[[-65 -60]
 [-80 -14]
 [-72 -45]]
->
[[-65 -80 -72]
 [-60 -14 -45]]

[[ 66  45   5 -45  35  22 -24  -1   1]
 [ 61   1  15 -33 -13 -23   5  12  31]
 [  8 -44  12  21   0  -9   8 -13  19]
 [ -6  20  10 -26 -16  -4 -32   5  36]
 [  1   8   0 -32   6 -21  24  -1   6]]
->
[[ 66  61   8  -6   1]
 [ 45   1 -44  20   8]
 [  5  15  12  10   0]
 [-45 -33  21 -26 -32]
 [ 35 -13   0 -16   6]
 [ 22 -23  -9  -4 -21]
 [-24   5   8 -32  24]
 [ -1  12 -13   5  -1]
 [  1  31  19  36   6]]

[[ -6   0   1   3  25  20  -4 -23   0   5  16]
 [ -1  -9 -12  -9  -8 -18  29 -33   1  21  -9]
 [ -3  -4  44  27  -1 -27 -24 -16  -1   4  26]
 [ 10  14  18  23  15  74  20 -11 -10  17   2]
 [  8  19 -10 -15 -11 -20  28  -1   4   4 -19]
 [ -1  14  -1  10   9  12  -6  -9   6  -6  33]
 [ -3 -10   4  21 -17 -17 -25   8  11  15  13]]
->
[[ -6  -1  -3  10   8  -1  -3]
 [  0  -9  -4  14  19  14 -10]
 [  1 -12  44  18 -10  -1   4]
 [  3  -9  27  23 -15  10  21]
 [ 25  -8  -1  15 -11   9 -17]
 [ 20 -18 -27  74 -20  12 -17]
 [ -4  29 -24  20  28  -6 -25]
 [-23 -33 -16 -11  -1  -9   8]
 [  0   1  -1 -10   4   6  11]
 [  5  21   4  17   4  -6  15]
 [ 16  -9  26   2 -19  33  13]]

[[ -3   2 -15  -2  -3   0  35]
 [  3   0 -75   1  -1   5   3]
 [ -3  -2  -6  -3   3 -52 -31]
 [  3   2  12   1  -1 -35   0]
 [  3   3  39   2  -5 -57  18]
 [  0   5   0   1  -4  13 -51]]
->
[[ -3   3  -3   3   3   0]
 [  2   0  -2   2   3   5]
 [-15 -75  -6  12  39   0]
 [ -2   1  -3   1   2   1]
 [ -3  -1   3  -1  -5  -4]
 [  0   5 -52 -35 -57  13]
 [ 35   3 -31   0  18 -51]]

[[ 5  6  5 22  5  8  7  2  3  4]
 [ 5 11 12 10 10  8 20 13  3 18]
 [20 25 16 12 10 28 18  8  8  5]
 [13 77  3  1  1  4  2 12  9 17]
 [ 9  1  3  8  2  6  1  5  3 11]
 [ 3  0  4 12 26  4  3  7 39 50]
 [ 6  7  3 19 10  4  2  1 29 18]
 [ 2  2  5  5 15  2  8  6  2  6]
 [ 9  3  4  3 33  5 10  7  6 14]]
->
[[ 5  5 20 13  9  3  6  2  9]
 [ 6 11 25 77  1  0  7  2  3]
 [ 5 12 16  3  3  4  3  5  4]
 [22 10 12  1  8 12 19  5  3]
 [ 5 10 10  1  2 26 10 15 33]
 [ 8  8 28  4  6  4  4  2  5]
 [ 7 20 18  2  1  3  2  8 10]
 [ 2 13  8 12  5  7  1  6  7]
 [ 3  3  8  9  3 39 29  2  6]
 [ 4 18  5 17 11 50 18  6 14]]

[[-37 -11 -34  20]
 [-13  20  43 -32]
 [ 44   1  14  -5]
 [ 43  -3   4   2]
 [-57  10   9 -13]
 [-33  27  54 -42]]
->
[[-37 -13  44  43 -57 -33]
 [-11  20   1  -3  10  27]
 [-34  43  14   4   9  54]
 [ 20 -32  -5   2 -13 -42]]

[[ 14  -4]
 [-10  11]
 [ -1  16]
 [  7  66]
 [ 21 -22]
 [ 39  37]
 [ -4  17]
 [-17   4]]
->
[[ 14 -10  -1   7  21  39  -4 -17]
 [ -4  11  16  66 -22  37  17   4]]

[[ 19   9  30 -22 -62]
 [ 26 -44 -19 -15   0]
 [-41 -22 -50 -63  58]
 [-15  60   9  26 -12]
 [-23  29 -17  56 -25]
 [  7  -2  21   7  60]]
->
[[ 19  26 -41 -15 -23   7]
 [  9 -44 -22  60  29  -2]
 [ 30 -19 -50   9 -17  21]
 [-22 -15 -63  26  56   7]
 [-62   0  58 -12 -25  60]]

[[  4  20 -19  19 -10  -9 -31]
 [-61  18  18   0   9  42 -44]
 [-51  17 -61 -43 -21  22 -11]
 [-42 -54  44   5 -24 -47 -20]
 [  8 -19  40 -43 -30 -63 -43]]
->
[[  4 -61 -51 -42   8]
 [ 20  18  17 -54 -19]
 [-19  18 -61  44  40]
 [ 19   0 -43   5 -43]
 [-10   9 -21 -24 -30]
 [ -9  42  22 -47 -63]
 [-31 -44 -11 -20 -43]]
---
[[  2 -10]
 [ -7 -11]
 [-24 -16]
 [ 67   8]
 [  6  36]]
->
[[-10   2]
 [-11  -7]
 [-16 -24]
 [  8  67]
 [ 36   6]]

[[-57 -10 -18  50 -21  -3   3 -10 -56]
 [  1  -2 -21  55 -22  -7 -38   9 -49]
 [ -1   6  -3  16  -6  -2  -1  -6  -2]
 [  7  -2  -5  22  12   5  22  60  -8]]
->
[[-56 -57 -10 -18  50 -21  -3   3 -10]
 [-49   1  -2 -21  55 -22  -7 -38   9]
 [ -2  -1   6  -3  16  -6  -2  -1  -6]
 [ -8   7  -2  -5  22  12   5  22  60]]

[[ 19   5  -7  12  -5  13   0   0  -4  15  10   7   0   7]
 [  9 -63 -47   5  -1 -16 -17   0 -61  -3 -57 -16 -25 -26]
 [ 18  31   8  25 -19  11   6 -21  32  17  26  -4  -8  33]
 [  4 -31 -54 -65   4  17   9  13 -69  -7  -9  15 -69 -74]]
->
[[  7  19   5  -7  12  -5  13   0   0  -4  15  10   7   0]
 [-26   9 -63 -47   5  -1 -16 -17   0 -61  -3 -57 -16 -25]
 [ 33  18  31   8  25 -19  11   6 -21  32  17  26  -4  -8]
 [-74   4 -31 -54 -65   4  17   9  13 -69  -7  -9  15 -69]]

[[ 19  70 -52 -38 -15 -33]
 [-38 -63 -12  65 -33 -37]
 [ 12  14 -57 -20 -12 -33]
 [ -5 -13  65 -22  34  53]
 [-42 -64 -25  61 -41 -60]
 [ 12  30  58  28   9  29]
 [-21 -70 -45  69 -36 -35]]
->
[[-33  19  70 -52 -38 -15]
 [-37 -38 -63 -12  65 -33]
 [-33  12  14 -57 -20 -12]
 [ 53  -5 -13  65 -22  34]
 [-60 -42 -64 -25  61 -41]
 [ 29  12  30  58  28   9]
 [-35 -21 -70 -45  69 -36]]

[[ 71  43  -6   5  10   4]
 [ 32   7 -30 -65 -39  27]
 [-15  15 -21 -43  38 -11]]
->
[[  4  71  43  -6   5  10]
 [ 27  32   7 -30 -65 -39]
 [-11 -15  15 -21 -43  38]]

[[ -2  25 -12  23   3  18 -15 -36  21 -43 -15]
 [ -8  -1  -1 -34 -13 -14  19  53 -12  62  -6]
 [ -2  36   3  27  -3  34   1 -31   7 -37  -5]
 [ 29  19  41  26  14  -2  41  23 -17  14  43]
 [-12 -14  -9 -35 -21   0  -6  14  -7  26 -11]
 [ -3 -15 -14   3  12  -8 -31 -38  24 -44 -16]]
->
[[-15  -2  25 -12  23   3  18 -15 -36  21 -43]
 [ -6  -8  -1  -1 -34 -13 -14  19  53 -12  62]
 [ -5  -2  36   3  27  -3  34   1 -31   7 -37]
 [ 43  29  19  41  26  14  -2  41  23 -17  14]
 [-11 -12 -14  -9 -35 -21   0  -6  14  -7  26]
 [-16  -3 -15 -14   3  12  -8 -31 -38  24 -44]]
